Rows are one point carried round by a steady rotation, each followed by how many steps it has turned.
The counts run from 0 to 446.
[139 152 129 165 106  78 124 123 117 102 134 125 121 143 111 176 161 135
  77 142 175  98 125 115 161 141 107  98 128 139 104 147 105 184 143 154
  77 118 162 151 137  94 120 107]
8
[124 162 106 163  95  93  96  98  95 110 153 133 107 169 121 203 144 127
 110 158 186 124  97 140 131 118 110 120 140 127 162 141 119 153  96 113
 149 126 167 120 126 148 157 119]
151
[137 134 119 166 129 110  75 117  92  88 139 151 118 132  92 173 151 104
  77 156 169 140 154 126 132  94 131 116  91 116 146 174 103 122 123 109
 132 139 177 105 149 160 120 116]
259
[135 160 132 184 108  76 138 152 100 101 137 122  83 121 145 159 125  92
 115 136 153  79 115 117 131 141 108 107 153 128 141 145 115 161  66 175
 110 113 166 124 119 116 109  94]
295
[138 125 114 145 138 127  64 109 109 105 145 101  89 158  97 165 118 102
  99 139 150 107  99  91 126 143 134 147  80 115  93 141 111 144  93 168
 117 121 168 144 136  75 110 114]
65
[156 114  99 141 127  84 117  72 135 135 139 134 111 154 108 166  69 160
 105 182 148  77 153 127 144 119 145 111  91 117 119 151 135 150 126 167
 119 123 180 157 140 110 118 131]
210
[130 140 138 173 107 110 139 117  80  64 153 112 106 144 114 150 125 102
  97 125 186  96 144 136 152 121 115 117 138 137 131 172 112 123  91 113
  84 145 173 127 148 104 100 120]
432
[153 157 126 159 130 141 106 110  94  90 168 162  88 101 101 114 134 136
  98 139 136 160 116 114 122 174  95 115 115 145 160 143 118 155 108 141
  81 100 143 159 139  89 113  82]
419
[142 174 104 161  86 124 122 117  66  95 135 139 102 138 116 153 113 141
 105 125 170 114 142 120 114 160 130 126 128 130 146 126 107 142  73 129
  86  92 143 137 121  92  86  80]
129
[168 138 118 154 138 135  87  63 108  98 129 177 114 116  80 128  97 154
  99 176 134 138 150 136 148 149 155 118  70 138 169 160 121 140 133 118
 135 113 137 135 138 130  93  80]
392
[156 110 149 161 125 125  91 144  99  68 161 128 120 142 121 173 125 102
 115 153 157 122 140 107 132 117 123 138 134 130 113 194 151 117  66 148
 134 130 183 157 129 170 119 131]
93
[135 160 147 176 133 125  85 122  95  85 124 154 115 109 104 144 159 106
 106 152 138 149 113 104 132 172 141 133 115 129 135 181 105 155  95 150
 114 102 128 117 127 152  90  64]
113
[139 130 162 174 126 124 139  99 102  73 163 133 114 119  95 111 143 105
  95 157 167 125 121 159 154 133  99 129 141 123 153 178 128 144 129 125
  89 146 142 163 171 102 128 105]
141
[126 128 136 177 155 124  87 112 119 104 148 120  93 129 121 155 108  76
 130 162 141 102 122 102 137 123 156 130 104 123 115 182 123 128  74 177
 114 140 183 102 130 143 120 101]
232
[131 162 160 174 140  87 115 122 119 105 161 159  89 141 100 162 144 147
  74 134 144 102 133 114 137 115 111 109 144 116 148 176 102 162  89 136
 154 118 198 124 124 172 142 125]
289
[146 151 130 174 104  96 125 150  89  79 162 125  89 157 120 153 109 133
  89 105 165  88 138 132 104 128 108 142 152 122 157 143 116 139  65 149
 128 101 161 147 147 104 112 142]
155
[173  96  99 155 119 120 114 100  86  90 143 133 110 107 121 138  89  86
 124 189 175 143 151 141 126 140 112 132  89 124 155 157 167 118 118 154
 112 134 147 170 158 108 103  91]
386
[118 154 174 186 121 113 119 127 108  67 149 121 108 153 102 139 147 120
  91 118 143 107 108 124 146 146 122 137 170 123 135 178 105 160  71 146
 120 107 146 130 138 131 103 111]
4
[156 135 116 150 134 124 101  89 126 147 157 160  99 132 127 157  71 144
 154 195 124 109 142 118 118 139 133 127 135 112 155 164 161 144  80 195
 135  96 168 149 138 157 144 118]
74
[139 135 122 163 125 121  88  59 145 127 132 127 146 159 103 179 128 120
 132 208 157 132 110 147 149 126 158 139 116 118 142 177 120 157 145 166
 132 114 127 121 164 145 141  99]
57
[149 137 110 157 130  97  98  95 125 141 158 142  95 164 113 171  80 167
 124 160 142  90 121 129 122 135 140 125 122 123 165 118 122 153  84 169
 182  97 163 128 126 131 146 139]
43
[166 146 128 160 126 108 128  99 105 105 152 160 101 129 125 168  78 155
 118 165 150  96 161 113 153 127 142  77 122 158 142 154 142 138  92 126
  98 135 200 132 111 142 117 112]
408
[111 145 138 172 112  97 135 118  86  86 137 113  95 130  99 150 131  89
  73 129 174  84 140 131 142 108 123 121 117 105 128 173 102 131  99 131
  96 143 179 119 152 107  94 116]
431
[153 162 122 153 111 106 137 102  95 108 159 161  93 150 108 151  99 194
 101 127 151  97 138 125 127 143 119 102 138 144 173 127 123 156  87 110
 131  99 171 149 116 121 122 116]
439
[157 152 118 176 122 139 103  63 137 115 155 138 127 170 105 134  83 169
 134 158 137 106 121 150 132 151 169 140 131 135 174 137 113 151 107 160
 112  88 118 114 162 116 113 113]
193
[150 152  97 147 104 117  74 107  85 115 126 129 121 150 124 205 105 136
 133 172 163 129 139 103 126 148 160 123 104 140 139 148 137 135  80 133
 134  99 149 126 104 154 112  84]
239
[163 131 153 165 155 123  85  90 152 116 148 173 113 129 100 133 114 149
 111 182 110 130 142 112 137 135 156 126 109 127 140 192 124 156 118 177
 137 110 165 130 148 174 121 120]
226
[169 150 104 169 120  93 117 125 103 113 151 171 101 122 132 177  97 145
 114 161 161 114 168 101 129 114 122  83 106 160 150 150 135 133 112 135
 113 132 194 113 116 159 124 112]
409
[141 129 114 119 107 133 103  86 102 138 158 133 101 144 104 183  95 130
 132 192 155 111 148 110 122 124 117 137 126  88 128 168 162 133  89 158
 105 114 186 183 128 128 144 117]
381
[151 132 142 180 124 124 120  72 136  76 135 102 138 177  98 144  90 134
 117 153 156  88 118 132 177 134 167 126 126 155 114 168 111 144 103 151
 104 123 146 125 162  98 102 114]
344
[135 161 127 171 110  82 147  89 121 131 149 135 107 158 124 180 105 155
 131 166 160  81 117 141 161 132 129  94 161 139 154 142 122 169  98 145
 124 115 180 127 116 141 149 111]
11
[155 116 151 191 130 140 114 117 133  74 170 129 136 155 107 126 123 117
 114 151 151 115 129 141 125 121 117 157 156 118 151 186 124 137 118 191
 105 114 133 143 201 125 125 142]
338
[152 135 116 154 143 123  82  98 130 126 169 134  78 175 111 167  83 153
 114 143 142  89 122 108 108 116 140 140 118 118 137 146 127 135  71 169
 145 107 189 138 137 122 143 156]
351
[156 134 114 180 115 108 107 141  71  72 140 158  91 110 112 136 109 106
  96 145 166 148 141 144 100 140 117 136 114 124 189 158 123 115  86 134
 149 105 130 126 144 147  89 100]
416
[167 140 117 154 135 142  82  74 110 108 153 187 107 124  77 126 114 167
  80 161 137 146 164 118 133 127 139 116  60 133 164 161 118 132 140 122
 106 117 150 129 154 123 110 104]
393
